(in the rows, 128 means zero)
Each named turn below is shown by a few rows before and after it. Which turns, in which order, take the first row of each later pair to the second? The first pair is answered.
J_902 (before |-> after):
[165  86 110 118 122 130 110 157 124] |-> [169  89 127 132 114 119  99 138 145]
[124 108 113 127  82 128 102 107 141] |-> [148 114 108 129 139 147 126 170  97]
[131 136 127 138 177 115 150 122 109] |-> [110 132 126 134 137 106 135  76 137]
J_258 (before |-> after):
[106 108 113 112  70 112  93  96 134] |-> [ 51 137 135 119 103 128 144 101 120]
[160 129 109 114 131 114 108 172 104] |-> [123 147 122 118 149 124 145 176  93]
[115 134 112 142 134 123 109 128 125] |-> [112 137 115 143 137 125 112 132 124]
[ 75 115  84  94 127 187 183 147 137] |-> [129 142 183 183 165 144 160 126 196]
J_516 (before |-> after):
[135 109 118 123  90 121 108 114 141] |-> [129 123 107 120 134 141 146 160 100]
[155 116 135 149 100 102 102  97 165] |-> [160 124 117 142 167 134 146 173 106]
[115 119  99  93 134 153 151 150 103] |-> [ 89 124 122 102 100 136 139  95 142]
J_780 (before |-> after):
[101 132 132 128 103 123 129 106 153] |-> [149 131 149 150 128 114 111 130 155]
[116 146 166 160 181 132 159 129 125] |-> [169  96  90 111 135 135 106 159 100]
[155 120 109 128 161 140 127 153 112] |-> [101 127  97 107 137 150 147 125 113]
J_473 (before |-> after):
[124 124 137 121 125 130 143 171 117] |-> [109 130 139 121 122 131 149 164 121]
[115 129 119 114  85 119 124  70 159] |-> [158 113 111 114  87 113  98  90 155]
[ 95 139 158 155 146 153 120 123 135] |-> [ 92 133 152 147 127 152 115 109 143]
[149 115 113 105 164 135 120 153 121] |-> [131 127 122 109 175 137 137 152 116]
Now pairs of rows:
Each pair is 2 to 3 turns apart.
[ 93 148 157 146 120 120 138  88 157] |-> [139 103  88 102  89 130  99 122 128]
J_780 then J_902
[141  97  73  78 117 149 127 161  85] |-> [174 139 190 175 161 106 118 127 152]
J_473 then J_902 then J_473
[143 132 167 161 109 103  93 100 177] |-> [ 85 119  78  83  99 150 139 137 107]
J_516 then J_780
[151 133 159 157  98 111 105  69 152] |-> [166 146 148 156 176 141 148 152  91]
J_780 then J_258 then J_902
[ 90 145 152 163 141 139 149 145 123] |-> [104 142 162 174 125 123 124 123 146]
J_780 then J_780 then J_258
[ 87 146 131 117 152 155 188 152 101] |-> [181 129 172 166 149 111 115 140 153]
J_258 then J_473 then J_516
[127 151 124 133 171 118 143 147 117] |-> [134 123 104 115 110 103 101 106 142]
J_258 then J_902
[114 194 160 145 186 167 185 141 104] |-> [ 66 160 100  82  84 171 158  79 120]
J_516 then J_902 then J_516
[145 120 130 134  75  85  96  91 156] |-> [ 92 138  98  99 131 130 177 153  85]
J_516 then J_780
[164 100 102 122 113  87 107 142  87] |-> [ 97 152 162 157 139  89 157 104 109]
J_516 then J_902
[186 122 125 123 108 119  54 135 156] |-> [149 115 101  93  78 129  59 118 154]
J_780 then J_780 then J_780
[139 134 158 157 119  99  98  88 157] |-> [161 134 162 164 139 100  98 113 147]
J_473 then J_473
[109 180 189 158 188 138 165 156 110] |-> [110 148 179 148  83 103  93  65 178]
J_516 then J_780 then J_780
[ 88 157  94  66 123 126 128 134  96] |-> [142 138  85  67 113 112  88 145 103]
J_902 then J_780
[134 117  76 112 130 148 153 157 102] |-> [ 98 154 143 156 149 136 180 120 137]
J_258 then J_473
[ 80 123  82  84 123 151 175 135 103] |-> [ 97 155 179 162 142 110 156  87 171]
J_258 then J_473
[ 91 146 156 147 135 137 155 115 135] |-> [150 128 132 141 160 140 139 168 106]
J_258 then J_516
[145 137 157 164 161 110 141 130 135] |-> [153 106 119 134 105 103 100 104 148]
J_258 then J_473 then J_902
[102 128 119 117 128 141 146 133 110] |-> [ 99 125 122 116 111 136 134 112 123]
J_258 then J_902
[159 107 134 130  82 113  78  99 174] |-> [179 107 144 141 101 110  77 115 172]
J_780 then J_516 then J_902
[ 66 122  90  96  95 144 160 100 134] |-> [ 92 133 143 147 100 112 133  71 181]
J_902 then J_902
[ 84 155 134 125 178 159 194 157  84] |-> [192 112 152 160 107  95  70  99 169]
J_516 then J_516 then J_902
[ 75  93  55  57  62 150 126 105 100] |-> [104  94 105 103  39 109  79  53 163]
J_780 then J_516 then J_780
[160  94 116 102  89 104  99 108 128] |-> [182 112 158 142 129  93 101 118 137]
J_780 then J_780
[112  89  94 105  74 129  94  94 167] |-> [141  79  75  97  85 132  84 125 147]
J_258 then J_516
[ 84 149 114 113 150 150 164 117 102] |-> [162 129 147 152 131 106  92  93 157]
J_516 then J_902 then J_902
[126 145 186 169  73  99  92  70 178] |-> [192 138 141 154 174 138 126 211  79]
J_473 then J_516
[106 126 106  99 138 162 148 152 119] |-> [122 141 146 135 170 150 151 153 133]
J_473 then J_780
[116 138 134 117 166 150 143 109 118] |-> [149 134 142 130 171 137 124 117 125]
J_258 then J_516
[101 137  96 101 140 156 170 156  87] |-> [133 154 147 153 178 138 166 162 108]
J_473 then J_780
[ 50 136 164 126 127 136 164 118 166] |-> [110  85  78  72  95 145 116 163 129]
J_258 then J_473 then J_902
[142 146 116 130 182 149 180 174 101] |-> [185 108  77 109 143 143 132 176 109]
J_258 then J_258
[144 159 175 141 165 110 170 158 126] |-> [192 114 120 105 128 107 120 176 116]
J_473 then J_780
[195 114 126 129 130 121  74 159 152] |-> [125 166 175 157 182 137 147 154 143]
J_258 then J_473 then J_258
[141 127 141 130 111 113 110 110 147] |-> [150 125 112 114 135 129 122 151 113]
J_902 then J_258 then J_780
[166 140 158 163 156 127 108 133 141] |-> [176 126 122 134 155 142 108 161 113]
J_780 then J_902
[192 118 168 165 112 103  92 123 162] |-> [186 130 183 179 132 104 107 129 161]
J_780 then J_516 then J_902
[ 44 155 159 124  92 132 148  75 150] |-> [145 101 116 111  53 110  64  91 157]
J_473 then J_473
[145 129 122 120 139 150 131 154 104] |-> [123 145 158 144 126 135 128 107 141]
J_258 then J_516
[183  86 157 154 120  94  97 138 154] |-> [189  78 137 140 121 102  96 154 139]
J_902 then J_473 then J_902
[143  86  86  98  90 106  98 111 117] |-> [122 133 135 133 184 124 169 159  85]
J_516 then J_780
[ 77 129 119  98 138 119 130 123 106] |-> [137 131 159 139 164  97 100 133 127]
J_516 then J_516 then J_902
[ 82 143 154 133 146 135 163 121 131] |-> [ 92 131 123 115 149 147 166 149 104]
J_473 then J_516 then J_516
[160 102  97 124 125 141 110 154 111] |-> [162 112 138 153 114 120  95 112 150]
J_516 then J_902 then J_258
[178 126 114 153 159 125 119 179 109] |-> [168 135 120 156 167 127 131 179 105]
J_258 then J_902 then J_516
[141 124 144 130  93 102  77  97 174] |-> [117 151 129 117 176 145 154 181  99]
J_516 then J_473
[170 101 142 135 106 100 126 112 167] |-> [149  97 123 115  83 106 129 102 161]
J_516 then J_516 then J_258
[ 70 131  75 123 115 116 201 127 134] |-> [ 87 117  76 125  77  97 160  94 167]
J_902 then J_258 then J_780
[ 84 146 122 108 156 145 162 144 102] |-> [177 120 147 143 137 104  83 129 151]
J_902 then J_516
[110 114 118 108  93 140 123 101 132] |-> [134 122 155 142 110 122 112  94 153]
J_902 then J_902
[142  97 137 163 117 102 135 111 158] |-> [132 112 149 171 143 109 161 127 145]
J_902 then J_902 then J_516
[102 129 137 118  97 134 143  88 144] |-> [ 88 142 141 121 120 144 163 104 129]
J_516 then J_780
[181 114 126 121 142 126 108 158 115] |-> [ 80 146 154 122 128 131 158 101 133]
J_516 then J_902
[ 89 110 123 117  99 151 120 110 126] |-> [ 92 133 159 148 143 151 146 123 125]
J_516 then J_780
[102 143 123 113 116 139 144 117 120] |-> [108 152 147 132 122 128 141 108 138]
J_473 then J_258
[111 146 174 144 204 139 153 152 111] |-> [147 124 142 125 202 144 137 183  92]
J_258 then J_780 then J_902
[178 126 102 114 113  98  66 151 124] |-> [158 167 169 164 159  93  98 142 139]
J_780 then J_780
[222 109  98 128 182 138 118 225  75] |-> [144 179 221 205 207 118 164 142 147]
J_258 then J_780 then J_258
[148 115 140 140  94 106 108  87 138] |-> [117 110  94  99 102 138 144 118  91]
J_473 then J_258
[115 153 168 140 198 123 177 165 123] |-> [160  83 100  92  80 101  82 116 159]
J_780 then J_516 then J_516
[140 103  92  97 108 119 102 153 132] |-> [165 122 139 138 152 110 106 165 141]
J_780 then J_780
[155 101  73 110 104 113  83 187  82] |-> [ 65 176 166 168 165 117 164 157 102]
J_780 then J_902
[177 105 108 123  90 120  86 122 120] |-> [ 81 136 118 110  87 140 148  90 115]
J_258 then J_258 then J_902
[183 107 108 111 137  95 123 159 116] |-> [180 110 134 130 122  79 109 126 147]
J_516 then J_516 then J_473
[142 155 155 185 178 119 141 154 128] |-> [ 80 151 144 158 103 113 131  79 163]
J_516 then J_780 then J_780
[ 78 151 132 133 144 127 174 114 142] |-> [145 144 135 152 181 123 154 165 128]
J_780 then J_473
[145 118  85  95 148 137 148 172  98] |-> [103 152 134 124 172 134 186 151 115]
J_516 then J_902
[120 142 144 143  64 100 117  91 163] |-> [107 139 131 129  59 105 123  93 158]
J_258 then J_258 then J_473
[138 147 174 170 159 121 142 133 145] |-> [139 108 122 124  77 116  98  97 157]
J_473 then J_473 then J_258
[130 142 168 170 166 142 167 105 143] |-> [178  85  82 109 112 147 116 128 118]
J_258 then J_902
